50 stands for zero in the data rows.
Here are some points:
array([48, 40, 36, 35, 39, 61, 55, 45, 39, 37, 29, 18, 47, 40, 43, 70])
array([60, 45, 56, 54, 53, 56, 49, 52, 62, 48, 57, 49, 40, 62, 54, 52])
array([53, 43, 34, 55, 55, 58, 66, 91, 42, 77, 48, 29, 50, 21, 43, 62])
array([54, 61, 41, 33, 52, 46, 38, 23, 68, 12, 33, 43, 69, 72, 40, 48])
array([67, 44, 68, 56, 69, 47, 65, 52, 42, 69, 53, 88, 28, 50, 50, 64])
array([65, 35, 54, 67, 54, 51, 53, 60, 97, 64, 82, 62, 69, 58, 49, 21])
array([54, 11, 49, 67, 59, 59, 52, 55, 67, 67, 70, 78, 39, 61, 46, 29])
array([38, 72, 40, 54, 48, 43, 44, 57, 63, 60, 54, 70, 60, 57, 54, 29])
array([60, 53, 57, 72, 60, 54, 44, 52, 69, 41, 69, 74, 55, 67, 62, 46])
array([62, 58, 58, 41, 60, 44, 59, 46, 36, 47, 35, 20, 40, 43, 45, 71])
array([65, 51, 48, 52, 47, 61, 54, 48, 48, 48, 50, 24, 53, 38, 50, 58])
array([39, 53, 60, 43, 53, 40, 50, 50, 43, 46, 56, 81, 47, 56, 52, 59])
array([40, 55, 60, 34, 36, 31, 43, 35, 36, 44, 53, 38, 51, 38, 36, 53])
array([63, 34, 65, 71, 70, 56, 45, 36, 58, 45, 45, 66, 17, 84, 50, 47])
array([44, 56, 59, 51, 49, 30, 44, 69, 45, 85, 78, 61, 50, 32, 38, 14])
array([43, 45, 48, 42, 49, 50, 49, 43, 41, 42, 38, 53, 45, 47, 49, 61])
array([28, 58, 46, 33, 36, 46, 44, 44, 28, 39, 30, 40, 45, 28, 49, 57])
array([56, 51, 52, 50, 48, 53, 50, 59, 57, 58, 57, 34, 64, 41, 50, 42])
array([30, 49, 29, 30, 42, 44, 56, 50, 52, 45, 26, 59, 58, 55, 46, 48])
array([78, 28, 60, 71, 62, 64, 37, 46, 94, 42, 89, 85, 68, 81, 47,  9])
array([ 0, 37, 36,  7, 24, 31, 70, 54,  0, 61,  3, 31,  2,  0, 62, 99])
array([36, 32, 58, 43, 31, 53, 50, 60, 44, 34, 40, 33, 49, 40, 53, 67])
array([60, 58, 46, 41, 53, 48, 63, 59, 44, 58, 49, 13, 67, 36, 42, 55])
array([37, 48, 37, 42, 46, 45, 50, 51, 54, 42, 31, 50, 58, 52, 48, 52])
array([64, 36, 58, 68, 56, 54, 53, 71, 71, 59, 78, 45, 73, 65, 43, 23])
array([38, 67, 43, 43, 39, 46, 49, 56, 41, 59, 56, 52, 61, 28, 58, 41])
array([ 1, 25, 37, 47, 26, 72, 37, 41, 59, 17, 47, 59, 48, 76, 57, 15])
array([62, 35, 62, 65, 68, 51, 39, 40, 54, 48, 50, 64, 27, 74, 47, 54])
array([47, 44, 42, 48, 47, 48, 51, 58, 39, 66, 57, 48, 51, 39, 34, 42])
array([44, 55, 49, 46, 45, 44, 55, 54, 35, 51, 33, 57, 37, 41, 54, 66])
array([68, 55, 65, 45, 52, 38, 35, 62, 52, 64, 76, 35, 54, 27, 42, 35])
array([35, 37, 57, 42, 61, 60, 45, 22, 49,  9, 28, 69, 47, 63, 54, 72])
array([40, 49, 66, 52, 44, 34, 30, 49, 56, 56, 72, 71, 51, 47, 38, 24])
array([56, 53, 58, 50, 51, 44, 45, 49, 49, 60, 62, 42, 52, 43, 45, 40])
array([50, 48, 46, 46, 51, 59, 48, 53, 58, 49, 54, 38, 74, 54, 48, 37])
array([36, 48, 39, 55, 48, 45, 39, 60, 65, 55, 49, 71, 59, 58, 53, 33])
array([22, 42, 59, 68, 39, 70, 54, 57, 36, 75, 66, 99, 16, 68, 55, 73])
array([27, 45, 45, 39, 36, 51, 54, 45, 35, 41, 38, 54, 41, 42, 48, 58])
array([46, 50, 49, 51, 46, 42, 38, 52, 54, 57, 62, 58, 54, 48, 53, 36])
array([49, 39, 57, 55, 45, 43, 50, 71, 63, 60, 74, 42, 66, 43, 47, 27])
array([51, 49, 55, 46, 49, 51, 50, 44, 58, 39, 52, 58, 47, 62, 55, 60])
array([35, 32, 54, 37, 40, 50, 42, 55, 42, 62, 48, 38, 33, 33, 34, 40])
array([99, 30, 88, 79, 91, 70, 60, 57, 73, 92, 80, 39, 37, 88, 47, 36])
array([61, 25, 37, 50, 60, 66, 49, 48, 76, 58, 67, 22, 61, 60, 34, 16])
array([52, 55, 46, 55, 52, 55, 64, 59, 44, 65, 41, 56, 35, 53, 60, 67])
array([85, 66, 55, 37, 40, 53, 65, 57, 50, 46, 47,  0, 74, 34, 47, 70])
array([55, 43, 49, 48, 55, 48, 59, 52, 40, 69, 42, 46, 34, 48, 49, 61])
array([46, 52, 39, 51, 31, 48, 38, 60, 65, 58, 42, 36, 76, 52, 34, 10])
array([33, 55, 48, 43, 43, 49, 40, 36, 49, 28, 38, 70, 39, 46, 56, 51])
array([50, 52, 50, 65, 62, 65, 53, 48, 56, 36, 46, 86, 38, 75, 71, 71])
array([59, 59, 47, 37, 42, 53, 60, 39, 23, 55, 23,  4, 46, 29, 44, 73])
array([58, 44, 48, 54, 56, 49, 49, 53, 58, 53, 53, 54, 52, 64, 49, 46])
array([28, 81, 53, 37, 67, 20, 58, 24,  7, 42,  0, 82,  0, 75, 61, 99])
array([42, 46, 51, 46, 41, 52, 50, 50, 41, 45, 43, 39, 45, 38, 50, 57])
array([48, 58, 44, 58, 47, 53, 50, 52, 61, 32, 52, 51, 67, 66, 55, 47])
array([28, 63, 46, 33, 42, 53, 50, 36, 41, 37, 37, 74, 62, 65, 55, 58])
array([42, 47, 27, 40, 48, 47, 39, 33, 85, 11, 31, 17, 64, 61, 40, 23])
10 more points follow, each with its number after it:
array([62, 47, 57, 62, 56, 56, 45, 48, 59, 47, 62, 48, 47, 63, 54, 50]) 0
array([59, 57, 51, 59, 49, 61, 49, 45, 55, 37, 53, 46, 59, 60, 58, 53]) 1
array([39, 61, 44, 52, 36, 42, 52, 58, 43, 59, 47, 51, 49, 31, 52, 56]) 2
array([55, 65, 56, 77, 58, 49, 36, 45, 68, 34, 75, 91, 62, 78, 59, 42]) 3
array([12, 85, 46, 31, 32, 43, 65, 65, 21, 71, 47, 74, 66, 48, 73, 83]) 4
array([37, 38, 43, 52, 44, 49, 58, 59, 47, 63, 52, 66, 45, 51, 54, 50]) 5
array([26, 63, 52, 49, 44, 31, 44, 58, 47, 50, 58, 75, 46, 26, 62, 48]) 6
array([74, 50, 52, 61, 78, 58, 59, 43, 48, 65, 50, 70, 32, 60, 66, 80]) 7
array([55,  0, 77, 58, 66, 67, 42, 63, 81, 85, 70, 90, 24, 70, 37, 14]) 8
array([48, 68, 55, 48, 48, 40, 32, 62, 59, 63, 84, 66, 58, 31, 40, 10]) 9
Which three of these numbered points are nearest to each point below by angle, seen from the average point of the first points? Their numbers follow each, nearest first.
array([68, 52, 52, 63, 71, 61, 62, 51, 42, 66, 39, 69, 34, 53, 54, 72]) > 7 0 5
array([50, 47, 57, 54, 46, 51, 50, 46, 60, 44, 53, 66, 52, 63, 52, 48]) > 3 0 1
array([29, 58, 57, 46, 45, 40, 38, 68, 45, 49, 62, 73, 53, 30, 59, 48]) > 6 2 9
array([24, 19, 47, 49, 56, 52, 58, 62, 30, 64, 54, 82, 22, 53, 50, 61]) > 5 8 7
array([56, 33, 48, 51, 70, 48, 53, 24, 48, 51, 28, 74, 24, 77, 51, 74]) > 7 8 0
array([56, 67, 46, 55, 37, 57, 40, 51, 61,  9, 51, 34, 74, 61, 49, 48]) > 1 3 0
array([32, 51, 51, 53, 42, 49, 51, 58, 41, 56, 50, 69, 45, 40, 56, 50]) > 6 5 4
array([45, 47, 53, 49, 49, 43, 43, 60, 47, 70, 68, 57, 51, 37, 43, 28]) > 9 6 8
array([52, 38, 53, 53, 54, 54, 48, 54, 53, 53, 56, 56, 43, 55, 49, 43]) > 8 0 3
array([31, 40, 45, 42, 59, 44, 42, 42, 48, 40, 39, 54, 44, 40, 43, 56]) > 6 2 4
array([32, 17, 51, 54, 57, 43, 57, 61, 34, 63, 45, 79, 28, 48, 50, 59]) > 5 8 7
array([69, 56, 58, 74, 57, 53, 42, 55, 56, 48, 71, 48, 37, 61, 71, 45]) > 0 3 1
array([49, 50, 56, 46, 51, 41, 45, 46, 47, 56, 51, 53, 44, 46, 47, 48]) > 6 9 2
array([48, 45, 48, 63, 61, 48, 43, 44, 68, 43, 56, 87, 58, 70, 49, 31]) > 3 8 0
array([41, 51, 48, 58, 56, 59, 59, 60, 44, 78, 60, 74, 42, 41, 64, 53]) > 5 7 4
array([60, 57, 54, 70, 59, 51, 39, 52, 67, 40, 66, 77, 54, 65, 60, 46]) > 3 0 1
array([39, 62, 44, 38, 40, 40, 50, 61, 40, 64, 52, 38, 58, 23, 51, 46]) > 2 6 4
array([48, 48, 45, 46, 56, 55, 46, 43, 54, 42, 56, 73, 51, 69, 52, 54]) > 3 7 0
array([42, 54, 50, 42, 50, 51, 44, 47, 49, 46, 41, 62, 56, 56, 52, 56]) > 4 6 3
array([28, 26, 58, 59, 49, 43, 54, 60, 47, 63, 63, 88, 35, 47, 58, 44]) > 5 8 6
array([45, 54, 57, 37, 53, 48, 49, 52, 46, 48, 52, 69, 44, 50, 53, 55]) > 6 4 7
array([65, 61, 52, 62, 57, 47, 48, 47, 55, 45, 54, 42, 44, 68, 53, 45]) > 0 1 3
array([55, 50, 63, 51, 44, 36, 30, 47, 53, 55, 66, 68, 51, 42, 41, 25]) > 9 8 3
array([44, 55, 49, 42, 50, 49, 51, 42, 50, 44, 39, 64, 61, 55, 54, 57]) > 4 3 1
array([65, 49, 50, 62, 44, 53, 42, 74, 59, 49, 55, 44, 43, 50, 49, 44]) > 0 9 1
Here are 10 other points, each followed by its number:
array([42, 59, 42, 41, 46, 46, 55, 59, 56, 60, 43, 51, 58, 46, 51, 44]) 0
array([58, 43, 57, 28, 64, 42, 44, 26, 35, 43, 27, 34, 24, 45, 36, 64]) 1
array([62, 54, 54, 53, 61, 56, 52, 43, 54, 48, 53, 55, 54, 65, 50, 53]) 2
array([62, 21, 55, 24, 58, 51, 49, 38, 43, 70, 46, 12, 49, 39, 29, 34]) 3
array([29, 50, 49, 44, 44, 45, 58, 66, 32, 70, 48, 61, 40, 40, 53, 52]) 4
array([17, 43, 26, 11, 41, 54, 89, 45, 39, 55,  4, 54, 52, 47, 40, 58]) 5
array([61, 50, 37, 68, 63, 52, 53, 48, 57, 55, 47, 55, 44, 67, 56, 50]) 6
array([63, 57, 50, 45, 58, 45, 56, 42, 39, 65, 37, 33, 46, 39, 45, 66]) 7
array([44, 45, 44, 56, 58, 47, 41, 45, 60, 46, 55, 75, 52, 62, 50, 35]) 8
array([55, 50, 49, 39, 59, 48, 44, 39, 44, 48, 36, 42, 40, 47, 43, 57]) 9
Which three of these numbered points are nearest to each point below by angle, seen from the average point of the first points? Their numbers follow each, nearest first.
array([36, 48, 43, 56, 53, 42, 44, 58, 59, 50, 50, 69, 60, 59, 52, 34]) > 8 0 6
array([31, 47, 34, 24, 47, 52, 61, 45, 38, 51, 22, 53, 52, 46, 40, 55]) > 5 9 0
array([23, 71, 45, 46, 46, 39, 45, 57, 53, 43, 43, 43, 62, 38, 59, 48]) > 0 4 5
array([62, 70, 52, 33, 54, 61, 65, 23, 43,  5,  2, 33, 51, 77, 37, 85]) > 9 1 5
array([54, 44, 44, 46, 44, 55, 54, 46, 42, 47, 47, 36, 53, 54, 43, 43]) > 3 7 9
array([68, 69, 58, 48, 53, 49, 58, 52, 42, 70, 54, 16, 42, 30, 53, 62]) > 7 3 9
array([42, 50, 66, 33, 47, 36, 41, 39, 25, 42, 39, 37, 27, 28, 46, 66]) > 1 9 7
array([62, 40, 84, 47, 75, 39, 46, 43, 51, 82, 43, 73,  1, 45, 41, 75]) > 1 9 7
array([62, 56, 49, 48, 54, 54, 48, 45, 57, 51, 57, 52, 60, 57, 48, 46]) > 2 6 8
array([69, 56, 47, 56, 44, 73, 47, 32, 64, 23, 53, 37, 66, 67, 59, 54]) > 2 6 8
array([43, 55, 52, 54, 48, 48, 35, 49, 59, 51, 69, 83, 52, 55, 48, 29]) > 8 2 6
array([46, 60, 57, 49, 47, 42, 60, 39, 30, 45,  8, 66, 22, 63, 54, 83]) > 1 9 5
array([59, 51, 57, 64, 48, 51, 45, 45, 57, 26, 54, 45, 70, 64, 47, 45]) > 2 8 6
array([90, 72, 39, 44, 82, 47, 90, 62, 22, 99, 30,  0, 29, 45, 46, 86]) > 7 9 1
array([58, 54, 50, 41, 49, 53, 50, 36, 52, 34, 37, 40, 46, 67, 51, 70]) > 9 1 2
array([53, 50, 43, 44, 44, 57, 51, 47, 50, 49, 46, 36, 60, 60, 39, 40]) > 3 5 0
array([55, 56, 34, 54, 52, 52, 60, 53, 62, 56, 46, 43, 52, 72, 48, 45]) > 6 2 0
array([31, 67, 49, 50, 33, 51, 51, 59, 33, 51, 53, 57, 35, 30, 61, 58]) > 4 0 5
array([63, 71, 48, 54, 42, 42, 70, 52, 44, 50, 40,  0, 61, 19, 49, 65]) > 7 9 3
array([59, 42, 50, 57, 60, 50, 48, 54, 55, 58, 51, 57, 49, 58, 49, 46]) > 6 2 8
array([30, 52, 45, 48, 43, 43, 58, 65, 31, 72, 46, 54, 40, 30, 51, 55]) > 4 0 5
array([50, 28, 60, 51, 74, 35, 39, 49, 59, 41, 44, 97, 52, 72, 45, 46]) > 8 2 6
array([56, 57, 49, 52, 54, 53, 45, 45, 38, 70, 43, 44, 44, 23, 45, 70]) > 7 9 1
array([68, 56, 55, 48, 56, 56, 57, 44, 44, 56, 38, 31, 44, 46, 50, 67]) > 7 9 1
array([54, 53, 49, 50, 55, 48, 51, 42, 44, 49, 43, 44, 40, 48, 48, 60]) > 9 7 1
